128 stands for zero in the data rows.
The table, row by row:
[143 146  69 148 138 130 147 116 106 115 139 158]
[107 126 135  98 120 146  86 203 174 168 144 115]
[104 140  67 170 125  94 101 107 124  94 105 109]
[108 144 117 130  98 146 104 101  88  98 129 125]
[120  88  88 158 125  78 143 112 105  64 124 155]
[183 147 171 104 111 151 200 148 103 183 130 152]
[148 133  63 164 149 137 141 122 121  98 137 152]
[100 118 125 107 121 133  83 207 187 154 123 115]
[101  93 103 139 134 103 127 114  89  53  91 128]
[ 93  84 106 135 149  97 124  89  88  58  95 135]
[214 122 216 144 137 143 208  83 106 155 153 137]
[109 132 157 108 124 145 102 195 189 172 140 106]
[207 128 208 139 135 167 211  83 104 153 119 140]
[ 90 139  67 180 123  91 118  94 113 104 100 125]
[206 130 215 143 145 160 189  79 102 160 120 138]
[ 94 130  79 173 131  89  98 103 127  98 103 107]
[109 115 142  97 108 137  85 208 192 167 131 109]
[119 138 189  92 143 109 167  93 101 139 142 125]
[122 144 116 126 102 146  97  91  99  69 144 116]
[126 117 134 116 124 128  85 204 190 157 135 105]
[ 99 119 125 111 126 138  92 202 180 155 139 119]
[102 119 138 113 123 132  75 201 183 157 132 112]
[110 123 131  99 133 135  92 203 195 158 118 112]
[ 92  75  88 146 141 120 125  96  93  59 111 131]
[114 120 141 102 114 168  89 187 177 162 134  99]
[167 170  67 161 114 134 150 105 129 105 131 160]
[138 148 186 104 148 116 159  92  94 144 147 124]
[130 149 108 123 102 159 109  96  90  94 131 132]
[104 120 139  89 122 134  77 197 213 157 143 114]
[145 119  67 164 130 132 138 138 112 114 140 144]
[ 97 139  71 177 129  90 103  97 118 102 102 112]
[109 120 129 100 116 154  91 200 195 166 134 109]
[110 122 145  88 134 139  77 197 193 170 134 110]
[132 165 102 152 101 127 139  60  77 138 115 114]
[200 124 204 153 131 139 219  70 107 182 121 134]
[202 142 208 134 154 141 201  77  95 162 121 139]
[212 131 207 143 143 148 225  74 102 156 124 140]
[205 130 204 165 141 144 206  67  97 152 125 139]
[177 147  60 153 120 124 151  95  96 118 136 167]
[108 102 132 104 112 141  92 202 180 167 136 116]
[ 77 123  76 186 132  86  90  92 123 104 106 111]
[ 94 126 134 105 117 136  86 198 191 168 138 124]
[138 147  99 157 113 126 108  65  97 127 110 140]
[ 92 120 129 101 125 129  79 204 192 161 128 108]
[100 110 121 158 142 113 109  97 128  53  98 127]
[107 124  70 170 142  86 108  99 120  99 105 115]
[104 117 139 116 119 123  89 209 195 167 145 111]
[ 87 130  66 171 133 112  88  97 128 103 108 108]
[100 114 133 101 121 133  86 197 198 166 136 125]
[103 124 121  99 123 140  94 202 188 171 148 109]
[101 125 136 105 114 120  59 198 197 165 129 131]
[103  95 126 144 140 139 133  91  93  53 111 117]
[105 122 132 114 128 138  80 200 175 156 134 110]
[125 145 122 124 102 155 104  80  90  90 140 128]
[202 120 209 132 151 134 208  94 104 154 125 144]
[119  77  91 159 137  88 141 114 111  85 116 130]
[130 136 198  97 155 119 173  93 111 148 128 121]
[138 127 190  88 143 116 165  92  97 143 150 123]
[102  97 104 137 147  99 128 104  98  59  97 138]
[ 89 133  67 161 144  87 105  88 130 103 100 104]
[111 120 143 108 122 148 102 206 190 155 142 108]
[151 140 105 137 114 152 107  67  90 100 134 133]
[125 146 101 141  80 143 115 125  64  84 140 117]
[106  82  71 166 133 100 132 120 102  65 110 129]
[148 140  63 161 136 131 136 127  91  99 138 139]
[ 99  94  97 150 140 111 117  95 102  58  53 136]
[118 159  77 168 135 151 149 121  99 113 131 151]
[ 95  93 101 131 142 111 119  90  95  53 102 135]
[115  91  85 167 137  79 132 109 107  80 114 142]
[143 144  73 149 145 124 134 125  70 107 143 143]
[124  91  82 158 131  86 135 114 107  38 113 135]
[103 126 123  95 115 134  94 208 187 160 143 115]
[200 122 202 143 133 147 212  69 108 138 133 137]
[117 143 100 137 108 162 121  78 102  96 139 126]
[188 126 186  98 107 149 187 130 105 178 151 146]
[103  91 101 135 137 117 120 100  98  64 109 142]
[ 90  88  81 146 149 103 126  92  88  73  94 156]
[107 147 115 132  95 131  93  91  91  94 142 130]
[135 136 191  84 150 108 161  85 101 148 143 128]
[130 141 107 151 103 120 115  67  91 136 109 116]
[189 157 192 100 111 133 189 124  90 174 142 163]
[ 87  92 115 156 145 102 133  95 102  65 104 139]
[188 173 191  94 103 153 191 128 102 169 132 150]
[107 125 140  91 127 140  86 201 198 155 142 107]
[109  97  99 145 145 105 130  95 106  65  95 113]
[182 145 194  86 121 142 197 139 109 166 153 160]
[132 146  69 160 140 133 133 115 110  99 145 136]
[102 122 133 100 124 135  98 194 192 168 131 105]
[ 82 132  65 179 112 111 103 100 127 148 107 119]
[ 82 145  70 169 138  86 106  94 111 115 105 112]
[106 132 134 102 122 143  86 200 194 144 137 116]
[ 95  89  97 143 138 106 128  93  90  61  98 128]
[100 122 141  99 111 138  80 192 186 159 133 123]
[112 107 135  99 145 144  88 194 194 157 131 110]
[184 160 195  83 115 152 188 137 103 175 121 153]
The rows hang on a hidden tree of 3 levels; each level is a grouping, from coarse to fine, and each group lies inside one group of the level before. In each grouping, groups are numbered from 0 in the order they first appear among the rows asked about.
Some new rows, each followed by its group in each grouping:
[125 112 139 115 155 126  83 206 198 160 138 117] 0 0 0
[ 96 127 131  98 115 119  82 201 184 165 150 116] 0 0 0
[127  92  81 163 135  85 136 110 101  68 123 130] 1 1 1
[130 140 135 129 100 141 103  99 100  88 135 140] 1 2 2
[105 134  63 170 128  96 105 105 131 104 105 110] 2 3 3
[184 149  77 155 120 143 157 104  78 108 138 164] 2 4 4
[182 145 189  88 118 153 191 125  90 172 127 162] 3 5 5
[145 148 102 149  98 110 118  86  87 131 111 114] 2 3 6
[ 95 120 139 103 117 139  88 188 198 164 128 102] 0 0 0
[151 140  71 155 136 135 130 137 110 101 132 151] 2 4 7
[207 129 206 137 132 180 221  83 111 159 118 129] 3 6 8
[ 96 129  68 178 140  99 102  95 128 118 107 108] 2 3 3
[112 132 150  99 125 139  83 190 206 169 133  97] 0 0 0
[130 153 226  99 143 117 163  74 109 127 133 116] 3 7 9
[138 137  67 150 136 138 151 104 107 112 131 144] 2 4 7
[103 119 138 113 119 141  92 207 189 149 135 118] 0 0 0
[118 155 114 138 102 153 109  88 100  88 141 139] 1 2 2
[105  99  98  82 145 104 112  93  99  74  92 139] 1 1 10
[161 140  79 169 127 106 142 101 103 109 135 159] 2 4 4
[176 146 196  95 124 144 192 136 109 188 136 162] 3 5 5
[145 145  76 176 137 152 138 118 101 103 125 150] 2 4 7
[ 98 139  69 178 131  97 107  94 119 102 111 113] 2 3 3
[ 98 128 126 109 120 134  93 197 196 168 129 112] 0 0 0
[136 147  57 164 134 132 146 120 107 101 138 137] 2 4 7
[134 145  92 127 108 122 107  84 115  93 136 132] 1 2 2
[137 128 195  99 147 129 166 105 104 144 146 121] 3 7 9
[104 118 141 105 125 155  83 190 191 165 140 112] 0 0 0
[100 132  77 175 154  79 100 102  93 108 117 103] 2 3 3
[106 117 133  95 117 131  83 203 197 165 109 114] 0 0 0
[100 129 136 105 111 133  79 206 194 161 134 118] 0 0 0
[136 132 195  84 169 115 146  92 109 165 153 132] 3 7 9
[123 146 116 115 104 155 117  81 100 101 140 133] 1 2 2
[110  82  86 171 120  88 135 104  85  60 114 134] 1 1 1
[118 114 157 119 121 119  88 205 195 155 152 121] 0 0 0
[194 159 190  93 136 157 226 143 106 175 145 155] 3 5 5
[118 132 190  89 153 119 163  77 102 144 148 114] 3 7 9
[133 130 189 101 147 123 158  91 104 138 144 130] 3 7 9
[ 99 126 136 106 120 136  92 193 184 163 133 111] 0 0 0
[103 119 128  98 122 140  82 205 182 155 139 111] 0 0 0
[170 156  86 165 120 133 150 102  96 104 138 165] 2 4 4
[134 133 192  92 147 119 163  98  88 140 158 119] 3 7 9
[143 142  73 150 136 132 129 113  98 103 135 150] 2 4 7
[209 133 209 134 152 144 213  80 102 167 132 150] 3 6 8
[176 149 184 100 123 147 199 135 113 163 148 162] 3 5 5
[ 98 122 130 103 115 147  91 199 196 164 138  95] 0 0 0
[111 140 135 101 116 132  76 196 199 158 141 117] 0 0 0
[106 122 164 114 120 138  87 183 196 147 123 113] 0 0 0
[127 156 112 141 105 122 123  61  94 142 106 114] 2 3 6
[138 116 188  85 147 127 169  84 106 140 154 122] 3 7 9
[131 139 151  88 150 116 160  91  98 136 154 128] 3 7 9
[208 135 211 141 157 143 214  79 111 160 118 140] 3 6 8
[126 145 110 136 105 148 106  79  93  90 136 129] 1 2 2
[190 157 190 103 111 156 183 134 107 166 137 163] 3 5 5
[117 133 189  79 145 117 168  89 112 142 143 122] 3 7 9
[ 89 116 122 119 127 141  85 195 188 162 140 120] 0 0 0
[142 146  67 148 147 126 145 132 111 104 135 153] 2 4 7
